In the data rows, 128 means zero.
Here are some numbered points:
[139 124 128 134 124 137 149 128 116 127 124 142  99 140 126 122 147 129
 118 130 144 138 130 123 128 131 133 103 115 133 154 119 113 123 113 119
 149 118 138 151 146 131 119 137 133 116 155 127 135 146 149 126 123 114
 122 135 111 122 117 136 130 122 135 124] 0
[109 131 102 142 117 103 127 111 134 141 125 161 136 132 135 133 118 143
  89 143 148 154 122 106 124 111 123 103 118 125 158 111 114 111 106 120
 137 156 127 107 125 162 103 123 122 123 125 101 128 118 106 134 100  97
 128 144 153 109 145 163 153 125 122 150] 1
[148 103  96 118 127 110 116  98 132 110 105 128 128 150  95 107 100 124
 115 127 153 114 120 123 117 164 164 148 139 126 131 126 153 149 192 163
 134 113 126  88 109 102 109 115 133 139 119  98 157 120 101 110 118 142
 120 142 125 135 155 125 102 142 119 134] 2
[ 90 154 111 100 172 142  86 168 189 102 153 134 246  80  99 152 119 124
  83  85 145 136  71 118 184  88 146 107 156 121 121 121 138 130  73 172
 160  79 107 127 115  94 172 135 116  76 128 169 135 113 149  91  95  94
 187 113 158 146 138 108 111  99 129 124] 3
[124 136 140 128 130 160 122 161 121 123 110 114 141 110 130 133 132 122
 102  92 132 113 100 133 146 128 143 110 134 135 121 120 129 126  98 116
 151 135 113 138 140 135 133 121 126 112 129 129 135 129 131 123 121 112
 133 133 119 121 146 126 141 128 138 136] 4
[122 119 111 150 132 123 141 144 135 126 102 129 101 156 109 141 150 119
 142 117 110 136 141 127 131 101 153 128 131 134 141 125 113 124 128 139
 128 146 142 137 142 168 138 128 106 148 153 115 110 139 124 112 148 139
 123 104 140 148 119 136 145 126 131 100] 5
[144  86 134 140  68 172 113 135  90 105  83 131 100 160 154 126 140 129
 114 137 142 119 139  91 149 152 139 127 109 154 111 110 126 132  86 125
 126 129 105 120 102 148  59 107 104 164 167 124 170 133 184 148 173 140
 109 122  79 129 104 110  74  90 102 128] 6
[103 161 141 132 142 126 102 139 161 152 125 130 171 133  98 180  59 104
 177 148 106 145 153 161 104  98 134 125 145 132 114 155 147 124 114 119
 112 172 134 139 186 107 150 151  88 111  99 136 116 127  86 115 121 147
 161 110 156 145 144 177 172 124 137 119] 7
[ 83 128 133  95 110 152 125 161 138 130 153  89  89 104  99 118  75 128
 102 112 142  99 116 124 138  88 122 139 131 113  96 137 138 108 132 111
 157  99  99 138 156 102 162 113 162 131 117 137 142  90 110 101 101 146
 189 109 164 175 131 107 103 148  91 101] 8
[166 104 147 150 154 169 166  91  57 193 158  95 124  91 204 109  85 189
 119 204 106  98  52 168 120 189  97 171 139 133 144 122  58 145 121 128
  77 100 140 138  72 100 125 118 176 151  94 160  65 168 129 138 139 207
 118 168 117 100 130 142  29 118 110 159] 9
[102 136 118 134 152 127 123 144 127 126 128 139 134 122 115 115 120 124
  98 126 136 120  97 144 147 139 135 127 147 134 141 132 137  99 138 126
 131 130 110 135 106 119 120 125 149  96 134 118 142 107 136 137 102  96
 135 143 124 109 148 124 139 137 136 139] 10
[132 117 124 130 136 135 118 149 105  84 103 123  92 134 153 119 108 120
 138 118 135 144 115 118 119 139 124 115 142 172 142 144  88 134 119  98
  99  97 142 126  84 152  99 140 123 108 134 103 149 104 134 105 131 127
  70 121 119 133 137 126 155 135 136 128] 11
Which point above is nearest to each new point by angle, seen from the average point of the numbered points? Its number follows each.
[144 130 134 137 126 118 145 114 128 129 126 115 150 135 139 146 134 131
 123 129 148 136 134 113 119 122 108 115 126 116 120 121 114 127 123 142
 127 126 139 115 144 144 121 151 100 142 129 108 103 119 112 107 139 141
 112 129 132 123 136 130 138 128 131 126] 5
[124 108 122 126 107 140 116 147 130 112 127 113 114 151 138 128 141 133
 108 123 134 114 117 113 141 136 124 115 125 125 119 112 123 120 111 136
 142 118 129 131 112 133  97 113 113 147 138 137 130 119 133 122 140 145
 125 127 124 132 119 110 125 108 101 126] 6
[174 128  72 118 104 142 166 123 125 106 120 107  78 182 113  93 109 101
 135 111 151 132 136 125 111 104 149  78 102 105 130 148  78  90 169 132
 131 120 163 150 217 162 132 156 125 109 185 112 156 162 102 125  98 139
  62 109 121 162 138 151 114 114 156 124] 0
[157 113 140 125  94 124 109 104 101 113 141 126  88 151 132 134 143 130
 113 153 115 148 180  94  72 132 103 126 115 105 131 108 119 118 130 145
 126 147 136 115 135  99 118 133 127 186 116 131 103 136 134 119 138 165
 104 118 134 131 114 130 128 120 104 147] 6
[146 129 131 128 129 108 151  93 144 127 128 138 126 119 138 132 153 124
 108 139 114 137 141  94 116 141 108 126 138 117 138 127 119 119 131 126
 113 129 132 111 103 132 118 130 138 141 119 108 102 142 111 111 135 115
  91 127 139 118 141 141 141 135 136 128] 1
[ 38 188  93 134 183 137 105 146  49 129 125 195 163  33 110  93 111  73
  88 123 127  92  13 226 207 128 153 135 182 189 183 166 165  66 178 161
 132 140  84 143  18  94 115 150 249  59 129 138 159 138 150 123 119  31
 160 136 112  30 198  63  64 212 202 162] 10
[125  88 129 191 112 124 128 152 170 123 148 127 155 165 125 122 138 156
 118 119 155 122 151  82 162  75 159 127 129 109 120 133 129 144 180  99
 160 158  52 100 126 135 141 130 110 111 116  98 169 133 107 111  98 174
 177 169 200 163 135 148  99 135  81  78] 8
[124 155 130  96 161 101 132 117 194 137 152 138 123 140 102 165 110 125
 113 126 115 137 148 104 118 116 139 142 123 115 156 133 147 100 142 109
 139 130  74 100 165 111 137 110 144 110  83 126 117 152  80 119  89 109
 111 118 161 109 162 146 163 115 133 138] 7
[121 131 139 115  98 137 123  72 114 137 134 108 161 108 143 117 129 137
 115 138 147 140 113 114 123 143 108 135 135 113 131 129 127 122 142 159
 130  95 150 134  85 131 129 158 154 123 108 140 123  93 142 144 130 140
 112 122 134 134  90  98 102 122 131 139] 9
[210  84 138  64 115 121 106  90  81 118  88 121  65 122  97 153 187 154
 118 165 111 154 226 103  50 200 140 137 134 116 140  96  74 131 123 157
 174 102 191 120 127  72 110 141 128 217 100 127 119 169 161 116 169 198
  95 114 112 163 104 102  63  97  89 156] 6
[113 141 119 100 116 133 128 114 124 126 126 135  94 111 112 118 138 112
 111 151 112 111 123 110 108  83 149 123 118 138 122 138 117 120 135 122
 147 130  96 122 152 122 140 125 121 134 131 136 134 137 118 114 107 123
 133 102 141 133 114 130 132 133 106 147] 8
[140 115 136 125  96 168  90 189 109  84 109 145 102 160 174 100  83  71
 125  82 112 102  92 108 130 154 151 148 138 138  83 150 158 153 120  86
 101 126  70  88 124 123 112 108 125  98 149 104 178 112 136 145 166 140
  93 102 102 154 128 100 113 120 110 125] 6
[114 121 147 126 116 153 109 182 140 100 121 136 101 177 140 116  76  99
 111 102 115 107 117 114 140 132 157 132 141 146 107 149 150 142 119  84
 109 127  81 104 142 142 110 105 115 109 150 125 156 119 131 120 151  99
 101 108 111 153 122 128  98 105 102 118] 6
